Each row has a name. After each piece below comes the name of the row it's from, unless a question asks for something else. Each question is about the rows just above it.

puv: | -7 | 67 | 47 | 61 | 24 | 73 | 50 | 46 |
luvo: |   7 |  16 |  16 | -54 |  43 |  18 |  -1 | -15 |
ris: | 60 |  7 | 17 | 26 | 33 | 58 | 60 | 21 |
Dufos: |   7 |  16 |  16 | -54 |  43 |  18 |  63 |  15 |
fut: |  15 |  15 |  34 |  19 | -11 |   3 | -31 |  19 |
magub: | 15 | 71 | 34 | 19 | 83 | 69 |  2 | 22 |
fasi: |   9 |  50 |  48 | -72 |  94 |  67 |  25 |  -7 |
Zam: | 67 | 63 | 63 | 24 | 67 | 73 | 76 | 67 |
lemos: | -16 |  29 |  37 |  66 |  74 |  90 |  72 |  17 |
Count of | 61 | in ris:	0
Times | 67 | occurs in Zam:	3
How many times does fut hold | -31 |?	1
Which row holds | 73 | 24 | 61 | 47 | 67 | read backwards?	puv
Times | 3 | occurs in fut:	1

Dufos: |  16 |  51 |  26 |  17 |  52 |  26 |   8 |  25 |  14 |  30 | -48 |  16 |
luvo: |  15 |  27 |  20 | -73 |  22 | -35 | -16 | -26 | -24 | -34 | 114 | -22 |
ris: |  18 |  41 |  24 |  20 |  28 |  23 |  13 |  20 |  15 |  25 | -14 |   7 |
puv: |  27 |  19 |  27 |  31 | -64 |  23 |  31 |  15 |  27 |  19 | -73 |  22 |
Zam: |  21 |  50 |  27 |  21 |  38 |  28 |  11 |  26 |  18 |  29 | -73 |  16 |
fasi: | -26 | -37 | -31 | -28 |  17 | -30 | -12 | -23 | -23 | -29 |  95 | -20 |
Rana: |  18 |  37 |  23 |  19 |  13 |  23 |  11 |  20 |  17 |  23 | -73 |  17 |
tivot: | -23 | -73 | -35 | -24 | -76 | -36 | -19 | -37 | -22 | -39 |  76 | -27 |
Kevub: |  13 |  40 |  19 |  14 |  42 |  20 |   9 |  19 |  11 |  23 | -27 |   9 |
fut: | -20 | -12 | -22 | -20 |  69 | -18 | -19 | -11 | -21 | -16 |  85 | -23 |
lemos: |  24 |  16 |  24 |  28 | -59 |  20 |  30 |  12 |  24 |  16 | -51 |  17 |
magub: | -21 | -41 | -33 | -29 |  -3 | -35 | -16 | -26 | -24 | -34 | 114 | -22 |
Count of | -20 | in fut:	2
Which row holds this, read backwards? |  22 | -73 |  19 |  27 |  15 |	puv
| 26 | 11 | 28 | is which row, read backwards?	Zam

fut: | -33 |  -8 |  -8 | -40 | -40 |  -8 | -33 |  22 | -34 |  -9 |
Kevub: | -17 |  28 | -40 |  -8 | -33 | -44 | -33 | -44 | -14 | -33 |
Dufos: |  -8 | -15 | -32 | -40 |  -8 |   5 | -32 |  22 | -15 | -33 |
Count of | -9 | in fut:	1
Which row holds |  -8 | -40 | -32 | -15 | read backwards?	Dufos
Count of | -15 | in Dufos:	2
Which row holds this, read backwards? |  -8 | -40 | -32 |	Dufos
How many times does Kevub hold | -33 |?	3
Count of | -8 | in Dufos:	2
Times | -8 | occurs in fut:	3

puv: | -23 |  -9 | -28 | -67 | -15 |  15 | -31 |
magub: | -14 | -26 |  -5 | -12 |  -3 |   7 |  -6 |
Zam: |  27 |  42 |  27 |  27 |   3 | -16 |   7 |
tivot: | 19 | 40 | 11 | 26 |  6 | -7 | 12 |
luvo: |  -9 | -23 |  -8 | -19 |  -4 |   1 |  -9 |
Dufos: | 16 | 33 |  9 | 21 |  5 | -6 | 10 |
How many times does tivot hold | 12 |?	1
How many times does puv hold | -28 |?	1
Count of | 27 | in Zam:	3
The row with |  -9 | -23 |  -8 | -19 |  -4 |   1 |  -9 | is	luvo

lemos: | -14 | -14 |  -3 |  -3 |  -3 |  12 |  -1 |  -3 | -14 | -14 |  -3 | -14 | -15 |  12 |  12 | -14 |  12 |  -3 |  -2 |  -3 | -14 |  12 |  12 |  12 |  -3 |
Kevub: | -12 | -13 |  -4 |  -3 |  -4 |   9 |  -2 |  -4 | -13 |  19 |  -3 | -13 | -13 |   8 |   9 | -13 |   9 |  -3 |  -2 |  -3 | -13 |   9 |   8 |   9 |  -4 |
Dufos: |   30 |   30 |   20 | -108 |    4 |  -14 |    5 |   20 |   30 |   30 |   19 |   31 |   31 |   13 |   13 |   31 |   12 |   19 |   18 |   18 |   30 |   13 |   13 |   12 |   20 |
magub: |  -9 |  -1 |  -1 |  -1 |  -1 |  10 |   0 |  -1 |  -9 |  -9 |  -1 |   5 |  18 |  -1 | -12 | -11 | -11 |  18 |  -1 |  -1 |  -1 |  10 |  10 |  10 |  -1 |
tivot: |   76 |   82 |    4 |    4 |    5 | -108 |  -14 |    4 |   80 |   75 |    3 |   80 |   83 | -106 | -110 |   79 | -108 |    4 |   -4 |    5 |   80 | -108 | -107 | -109 |    4 |
fasi: |  18 |  18 |   5 |   5 |   5 | -11 |   3 |   5 |  18 |  18 |   5 |  18 |  19 | -11 | -12 |  18 | -11 |   5 |   4 |   5 |  18 | -12 | -11 | -12 |   5 |
Which row holds |  -14 | -108 |    5 |    4 | read backwards?	tivot
Count of | 18 | in fasi:	7
|   5 | -11 |  18 | -12 | -11 |  19 |  18 | is which row, read backwards?	fasi
| 19 | 30 | is which row, read backwards?	Dufos
Which row holds |  -3 |  -2 |  -3 |  12 | -14 |  12 |  12 | -15 | -14 | read backwards?	lemos
How many times does magub hold | -1 |?	11
Which row holds this, read backwards? |    4 | -108 |   79 | -110 | -106 |   83 |   80 |	tivot

Rana: |   9 |   8 |   9 | 107 |  24 |   9 | -51 | -48 |   8 | -51 | -53 | 105 | 109 | -51 | 106 |   8 |  16 |   7 | -51 | 106 | 105 | 106 |   9 | 107 | 104 | 105 | -52 | -52 | -51 |   8 |
luvo: |  94 | -28 | -30 |  38 | -20 | -30 | -91 | -88 | -29 | -92 | -94 |  38 |  39 | -91 |  38 | -29 | -25 | -29 | -91 |  38 |  37 |  40 | -31 |  39 |  37 |  37 | -91 | -92 | -91 | -30 |
magub: |  -28 |  -27 |  -28 |   63 |  -11 |  -28 | -101 |  -98 |  -26 | -102 | -104 |   62 |   65 | -101 |   63 |  -26 |  -19 |  -25 | -101 |   63 |   62 |   65 |  -28 |   65 |   62 |   62 | -103 | -103 | -101 |  -27 |
puv: | 20 | 20 | 21 | 61 | 28 | 21 | -1 |  1 | 21 | -2 | -3 | 60 | 63 |  0 | 61 | 20 | 23 | 19 | -1 | 61 | 61 | 62 | 21 | 61 | 60 | 60 | -2 | -1 |  0 | 20 |
ris: |  16 |  15 |  16 |  96 |  29 |  16 | -31 | -28 |  15 | -31 | -32 |  95 |  98 | -31 |  95 |  15 |  21 |  14 | -30 |  95 |  95 |  97 | -31 |  96 |  95 |  94 | -31 | -31 | -31 | -31 |
Which row holds | 61 | 61 | -1 | 19 | 23 | 20 | 61 |  0 | 63 | 60 | read backwards?	puv
Count of | 95 | in ris:	5

Kevub: |  79 | -68 | -40 | -21 | -26 |  91 | -50 | -38 |  79 |  79 |
tivot: | 26 |  8 | -9 | -9 | 26 | -9 | 26 | 26 | -9 | 19 |
puv: | -36 |  46 |  30 |  47 |  35 | -54 |  45 |   7 | -25 |  45 |
Dufos: | -54 |  30 | -10 |  47 | -36 |  25 |  45 |   7 |  46 | -54 |
How many times does tivot hold | 25 |?	0
How many times does Kevub hold | 79 |?	3
Times | 26 | occurs in tivot:	4
Which row holds | 26 |  8 | -9 | -9 | 26 | -9 | 26 | 26 | -9 | 19 |?	tivot
Which row holds this, read backwards? | -9 | 26 | -9 | -9 |  8 |	tivot
Times | -9 | occurs in tivot:	4
Which row holds this, read backwards? | -25 |   7 |  45 | -54 |  35 |  47 |  30 |  46 | -36 |	puv

Zam: |  25 |   3 |  36 |  10 | -11 |   8 |   3 |  10 |  -3 | -31 |  35 |  -3 |  30 |  21 |  -3 | -10 |  -7 |  22 | -22 |   6 | -17 |  20 | -11 |  -3 |  23 | -29 | -24 |  52 | -36 |   7 | -33 |
Kevub: |  62 |   6 | -14 |   7 | -13 |   3 |  37 |  -4 |  13 | -17 |  99 |  52 |  21 |  27 |  29 | -17 | -14 |  56 | -17 |  42 | -18 | -48 | -72 | -31 |  16 | -22 | -32 |   0 | -15 |  -8 |  -6 |
fut: |  35 |   4 |  44 | -13 |   1 |   7 |  20 |  -1 |   3 | -30 |  45 |  -8 |  38 |  23 |   3 |   5 |  -3 |  17 | -15 |   2 | -15 |  16 | -52 |   6 |  15 | -17 |  -3 |  40 | -28 |   1 | -29 |
fasi: |  45 |  29 |  23 |   0 | -38 |  35 | -23 | -13 | -10 |  -8 |  75 |  58 |  58 |  40 |  -6 |  16 |  -6 |  47 |  -7 |  19 | -10 | -14 | -54 |  10 |  -5 | -33 |  -6 | -51 | -51 |   6 | -42 |
ris: |  27 |   7 |  37 |  -4 |   6 |   3 | -13 | -14 |  10 | -60 |  44 |   4 |  59 |  37 |  15 |  -1 |  -3 |  29 | -14 |  -4 |  -7 |  14 | -14 | -12 |  17 | -14 | -17 |  33 | -14 |  -7 | -15 |
magub: |  25 |   5 |  25 |  21 |   2 |  -7 |  -7 |  -7 |  -8 |  25 |  37 |  -1 |  42 |  13 |   4 |  -7 | -13 |  50 | -26 |  -1 | -18 |  -3 | -17 | -11 |  13 |  51 |  13 |  50 |  -7 |  -5 | -16 |
Which row holds | -14 | -13 |   3 |   6 |  -4 |  37 |   7 | read backwards?	ris
How many times does ris hold | -14 |?	5
How many times does magub hold | -7 |?	5
How many times does fasi hold | -14 |?	1
How many times does magub hold | 50 |?	2
Which row holds this, read backwards? | -7 | 50 |	magub
Count of | -51 | in fasi:	2

magub: | -112 |   85 |  109 | -112 |   85 |   85 |  110 |  102 | -112 |
ris: | -45 |  15 | -15 |  10 |  31 |  26 |  10 |   7 | -16 |
fut: | -46 |  26 | -26 |  59 |  70 |  70 |  40 |  51 | -28 |
lemos: | -111 |   98 |  -64 |   99 |   85 |   97 |   84 |   97 |  -68 |
Count of | 70 | in fut:	2
How many times does magub hold | 85 |?	3
Which row holds |  102 |  110 |   85 |   85 | -112 |  109 |   85 | read backwards?	magub
| -112 |  109 | is which row, read backwards?	magub
How many times does lemos hold | 84 |?	1
Times | 26 | occurs in ris:	1
|  7 | 10 | 26 | is which row, read backwards?	ris

Kevub: | -18 |  -5 |  61 | -60 |  41 |  -5 | -28 |  16 | -51 |  22 | -19 |  27 | -38 | -43 | -31 |  44 | -54 |  39 | -40 |  44 |  44 | -16 |  51 |  39 |  34 | -39 |
fut: |  -8 | -33 | -26 | -28 | -41 | -48 |   7 |  35 | -61 |  64 |   3 |  20 | -48 | -31 | -50 | -22 | -49 |   9 | -31 | -33 | -33 |   7 | -29 | -62 |  75 | -31 |
Zam: |  20 |  -2 |  18 | -15 |  47 |   2 | -17 |  39 | -14 |  26 |   3 |  63 | -37 | -21 |  -7 |  16 | -18 |  56 |  -3 |  10 |  30 | -13 |  19 |  31 |  26 | -23 |
lemos: |  -8 | -28 | -26 | -28 | -41 | -48 |   7 |  35 | -61 |  64 | -61 |  20 | -48 | -61 | -50 | -22 | -49 |   9 | -31 | -33 | -33 |   7 | -29 |  80 |  75 | -31 |
ris: | -33 | -33 | 104 | -15 |  88 | -10 | -26 |  -1 |   4 |  62 | -48 |  24 | -20 | -29 | -42 |  80 | -17 |  30 | -23 |  64 |  17 | -20 |  67 |  52 |  47 | -17 |
fasi: | -42 | -11 |  39 |  32 |  37 | -11 |   4 | -40 | 104 |  13 | -38 | -36 |  41 |  39 | -16 |  33 |  39 | -44 |  28 |  40 | -14 |  -7 |  29 |  16 |   7 |  19 |
Times | -61 | occurs in lemos:	3
Count of | -13 | in Zam:	1
Which row holds |  39 |  51 | -16 | read backwards?	Kevub
|  -7 | -14 |  40 |  28 | -44 |  39 | is which row, read backwards?	fasi

Rana: |  41 | -23 |  41 | -43 |  30 |  12 |  -9 |
lemos: | -34 | -77 | -34 |  -6 | -34 |  74 |  22 |
ris: |  -40 | -106 |   18 |   21 |   77 | -105 |   77 |
Times | 40 | occurs in Rana:	0
Count of | -34 | in lemos:	3
Times | -105 | occurs in ris:	1
Which row holds this, read backwards? |  22 |  74 | -34 |  -6 | -34 |	lemos

Dufos: | -60 | -54 | -54 | -49 |  52 | -56 |  55 | -60 | -63 |
ris: | -104 |  -91 |  -97 |  -94 |   85 |  -95 |  102 |  -88 |  -96 |
tivot: | -22 | -20 | -18 | -22 |  19 | -19 |  22 | -18 | -19 |
Zam: | -36 | -31 | -36 | -31 |  26 | -34 |  34 | -29 | -31 |
fasi: | -22 | -20 | -18 | -22 |  19 | -39 |  50 | -41 | -48 |
puv: | -39 | -33 | -33 | -35 |  33 | -36 |  36 | -31 | -38 |
magub: | -46 | -41 | -39 | -38 |  40 | -42 |  46 | -40 | -40 |
luvo: | -60 | -54 | -54 | -49 |  52 | -56 |  55 | -55 | -55 |
lemos: | -54 | -48 | -52 | -50 |  52 | -52 |  55 | -52 | -55 |
fut: | -37 | -32 | -33 | -37 |  29 | -33 |  35 | -32 | -34 |
Rana: | -22 | -20 | -18 | -22 |  19 | -19 |  30 | -18 | -19 |
Which row holds |  40 | -38 | read backwards?	magub
Which row holds this, read backwards? |  29 | -37 | -33 | -32 | -37 |	fut
How many times does fasi hold | -19 |?	0

